One turn moves each row of this set onto another row. After a few examples, where does it send each row asked below?
Gimag: [ 12  -4  -4  -1   6   1 -13 -12  10   0   6  11  -3   9  -3  12 -15   1
  14   4  -4   0 -17   5 -10   8  -4]
ruzu: [ -8  -7   8   7  -4   7  -1   6 -17   0  -9   4 -10  -6  -4   1 -12   4
  -1  17   3   5 -15  -9  -1 -10  -9]
fev: [  4  -4  -1   7   1   9   4  -7   3  -7  11  10  10   0  -2  -6 -10   2
   2 -12 -12   9   0  11 -14  -4   5]
tam: [  8 -11 -13  -8  -4   4   6   7  -5  -8  -1  -5   5  -3   6   4  -6  -4
   5 -17   0  -3   4   3 -11  -3   5]
Kez: [  5   0  10  -3 -12  -1  -6 -11  -5   8   0   7   0  -8  -3  23 -18   2
   7   2 -15  19   0   4  -8   2  -3]
bino: [-12   8 -13 -17  -7   9  -6  -4  -6  11   1   9   0  -9   0  13 -11  -1
   4   6  -7   2   1   6 -11 -19   0]
Gunin: [  9 -13 -13  -4   3   4   7   1  -7  -3  -3  -8   7  -5   6   6  -5  -3
   8 -17   1  -1   6   1  -7  -1   2]
zodil: [ 17  -5   2  -9 -10  -7 -18   4  -8   4   5   5  -1  -3   6  10 -20   5
  10  10 -11  13   0   6  -8   4  -1]
Zuf: [-11   2   0   7   5  -4   4 -14   6  -7  -1   3  -6 -12  -2   0   7  11
   3   6  18   5 -11   1 -12   8   6]
mak: [-12   2  -7 -10 -12  -4  10 -10   5   0   7  -5  -1   9   0  12   6   4
  13   3   1   0 -14  -7  -3 -16  -6]
Sav: [  0  14   4  -6  -2  11  -2 -14  -8   7  -6  -4  -9   4   5  -1  -4  16
  -6  11  -6   3 -18  -9   2 -11  -9]
rukem: [ -3  19   3  -6  -5   7  -2 -12  -8   3  -5  -3 -10   7   6  -2  -3  12
  -8  11  -7   1 -22  -6  -3 -12  -6]
figis: [ -3  -5   8   6  -8 -16   2  -5 -17  -3  -3  -1   2  -8   2   6  13  13
  -2  15   6   6   3   7  -9  -5   0]
fivo: [ 18   2   2  -3   6   3 -11  -5 -13   8 -16  -6   8   3   5  -1   0  -1
  -4  -3  -4  -9  -4  10  -2   6  -3]
Bam: [  2   4 -14   6   1   5  -3  -1  -3  -3  -9  -9  -6   2  -4 -14   2  -3
  -5  -2   2  13   1  -7   1  13  -7]
zugu: [ -1   4   4 -12   0   9   4 -15  -3  16  -1 -10 -11   8   5  -1 -10  12
   8   7  -9  -1 -18  -7   3  -5 -10]
kimig: [  5  -3   8  -6 -15  -2  -8  -6  -6   8   1   5   4  -9   0  17 -22   2
  10  10 -12  19   6   5 -10   0   0]
vafig: [  7  -2  -2  -7 -11   0  -1   3 -10 -14  -5  -7  10  -8   9   4   2  -6
  -1 -18   4  -5  -3   5  -5  -5   8]
pazo: [ -9  -6  -4   4   4  -4  -5   0   0  -7   3   4  -2  -5   2 -17   2   5
   3  11  18  -1 -11   7  -4   6   0]
Dogur: [ -9   0  -3   6   8  -1  -5  -4   4  -8   4   5  -5  -6  -3 -13   6   5
   2   5  15   1 -15   6  -4  11  -2]

Dogur moves to tam
pazo moves to Gunin
zugu moves to Zuf
Where do these go?
Bam moves to fev
Gimag moves to mak

One turn moves each row of this set onto another row. After a few examples, where does it send each row asked below?
Gom: [-15  14   5  -2   9  -2 -19  -7   7  -2  -6  -2  -5  14  -8   5  14 -11
   9   8  -9 -12  -3 -10   9  -3  -8   4   3   6  17  -5  -5   6]
Sina: [  6 -10  -4  16 -13   4 -12  -1   6  -2  -4  12 -14   8  17   7   4   4
  -9   8  -7  -3   1  -9  -8 -16 -11   0 -12   2   4  14   0  -9]
Vegi: [ -2   3  -6   5   1  -6 -15  -1  -4   3 -10   3 -12  19   8  13   2 -23
  17   3  -2 -11  -8  -3  -7   0  -2   3  -8 -13  15   3  16  -5]
gen: [ -8  10   6  -2 -12   6 -13  -2   8   4  -6  -8   1  17  -1   1   9  -8
  -2   6 -11  -6  -9  -7  -6  11  17  -5 -31  12   3  10  -3  -7]
paku: [ 10 -10  -4   0   3  -1 -14   1   4   5  -7   9  -2  13   6  12  10 -14
  22   0   3   1  -8  -6 -14 -17  -8   7 -12  -9   6   7  13  -2]
Dod: [ -7 -17  -3   4 -13   6 -15  -2   5  -6  -9   7 -17   2  20   5   8   9
  -5  14   1  -4   1  -2  -7 -15   2   3  -9   2  10   8  -6 -10]
segip: [-19  10   8  -1   6   8 -19 -14  -3 -10 -13   1  -4  16   7   5  13  -8
   5  22  -9  -6  -6  -3   3  -4  -6   8  -2   1   3  -2  -4  13]
miv: [-12   6   9  -4  15   9 -15  -1  -2 -17 -12   1   2  13   9   4  -1 -13
  -1  12   4  -7  -4  -7   0  -5  -6   0   2   6 -11   1  -5   8]
fon: [ -4 -12   0 -10   0   4 -19  14   0   8  -5   7  -9  15   6   2   6 -26
  14  -6 -10   7  -9  -4 -10 -15   3  -3  -8  -7   8   5   0 -13]
nepo: [  8  -3   0   6  -2   0 -19 -10   9 -12  -7   4   0  -6  -2 -10   1   5
   0  -6 -12  10  -3 -11 -14   6   5   0  -1  -9  -4  11  -5  -6]
dis: [-13  14   1  -5  -1  -1 -25  -4  -1 -15 -11   0   2  13  -3   6   4   0
   4  16 -16 -13  -2   3  -2  -3  -6   2   7   2  -1   4  -7  16]
fofin: [ -4   4 -10   1   5   5 -21 -18   2  -3   1   8  -3  -4  -6   0   3   3
   3   5 -17   8   2  -9  -8  -1   3  -5  -1 -11  -2  17 -17  -2]
Sevol: [ -4  11   4  -6  18  10 -17 -10   1 -14 -11   2  -8  10   2   7  -1  -8
   3  18  -1  -8   1  -1  12  -3  -9   9   2  -3   6   6  -8   6]
sivis: [  0   0  -3  -4  -2   0  -9   9   5  -1  -8  10  -1  19  10   6  -2 -25
  20  -7  -7  -5  -6  -1  -7 -14 -10   3 -13 -12   8  11  11  -7]
sutar: [  1  -1  -3   2  -9  -3  -3   0 -10  -2  -6  12  -1  -1  -2  -8  -3  -2
   9  -2   1 -14   0   0   2 -11  10   9 -17   8  -4  14 -25 -10]
rolu: [  5  11  11  -3 -10   3 -11  -9   6  -3  -8  -7  -3   4  -4   5  11  -2
   3   1 -12 -14  -6  -7   5   0  20  -1 -31  12  13  11  -5  -2]
rasav: [ -4   5   5   2   7  -6 -12  -2   4  -3  -4   2   4  12   6   1  12  -3
  -8  -3 -15  -4  -7  -5   3   1   8  -9 -37  13   5   6   5  -3]
zaz: [ -3  -3  -6   1   0   3 -16  -4  -5   2   2  -4  -4  23   5   7   6 -20
  23   1  -8  -3  -4   3 -15 -11   9  -7  -5 -14   3  10   5 -16]
Puzog: [ -8   4  -7  -1  -6   5  -5  -1   8   0 -13   0 -11  11  -1  -9   6   1
   9  -7 -14  -8  -4  -4   9   5  21   6 -29  13   7   4   3  -9]
vabu: [  7   2  -2  -1   4   2 -18 -12  13 -11   3  10  -8  -2  -9   4   3   8
  -2  -6  -7  10  -6  -7 -12   6   3  -3  -2  -8  -5  12 -11  -3]
ket: [  9  -9  -4  -8  -4   0 -17   4  -2   1  -9  10 -12  15   6  18  -2 -20
  13  -6 -15  -2  -4  -2  -4 -16   6   1  -9 -12  15  10   6 -12]
suvib: [ -7   5   7  -8   7   7 -14  -6  -2 -11 -11  -1  -5   7   2  -3   7   1
   8  19   0 -10 -14  -2   5  -5  -6   1   0   8   6   3   0  21]
maro: [  7  -1  -5   7  -8  -6  -5   2  -3  -5  -5  13   1   5  -5  -1   1   5
   9   0  -3  -7  -4   3  -6   1  19  10 -15   8  -5   3 -21 -19]
mabu: [ -3  14   0  -7   3 -13 -10  -3   5  -2 -14   0  -4  10   5   5  15 -13
   7 -11 -11 -18  -1  -9   5  -4  20  -2 -24   7   5   2   8  -3]
kuv: [ -6  12   6  -6  -4  -3 -13  -4   4   8  -9 -10  -6  10  -8   2   8   1
   3 -15 -12  -7 -12  -4   1   1  20   2 -23  12   2   6   4  -5]
Seko: [ 10  -8 -12   7  -7   2 -10   9  10   0  -7   6  -6   5  22   3   5   5
   0  11  -5  -2  -2  -5 -12 -14 -11   4  -4   1  11  11  -7 -14]
gulig: [ -3 -11  -4   8 -10   1 -19   2  11   2 -13   0 -10  -1  22  -1   9   8
  -6  14  -6  -2   5   2  -5 -13   0   9  -7   7   2   6 -10  -9]
nepu: [ -6   1   0  -6 -14   0 -10  -3  12  -5  -6  -1   3  16 -11   9   5   2
   4  -6 -14  -8  -7  -3   2  -2  21  -6 -24  12   6   9  11   1]
pip: [  3  -6 -12 -14   1   2 -13   6   7   3  -8  13 -14  22   6   6   5 -19
  23   5  -5   0  -5   8  -4  -8   2   6  -9 -11   2  11   8  -3]
Nalo: [  6   6 -10  -7 -12  -1   0   2  -7  -5  -2  15   9   3   4  -4  -6  -3
  12  11  -6  -9  -2   2  -3  -8   5   2 -16   4   3   9 -25 -11]
meb: [ -8  -4  -6   3   4   1 -22 -12   8 -20  -4   5   3  -7   1  -2   7   8
   2   9 -13   5   2 -10 -11   1   7  -1  -3 -10   4   9 -17   2]
rata: [-14   1   1  -6  10   8 -18  -2   1  -8  -8   5  -5  19   5  -2   6 -12
   2   3  -2 -19 -13  -8   1  -2  -8  14   7  12   5   6 -16   7]
tuko: [  6   2 -12   4 -12   0  -7   1  -3  -2  -5  16  17   3  -3  -2  -4  -7
   8  11  -7  -3  -3   0  -3  -8   5  13 -10   2  -2   1 -21 -14]

ket moves to Sevol
nepo moves to tuko
gen moves to fon
Where do these go?
meb moves to maro
Vegi moves to Gom
rata moves to rasav
dis moves to Puzog
nepu moves to pip
segip moves to kuv
vabu moves to Nalo
Sina moves to fofin

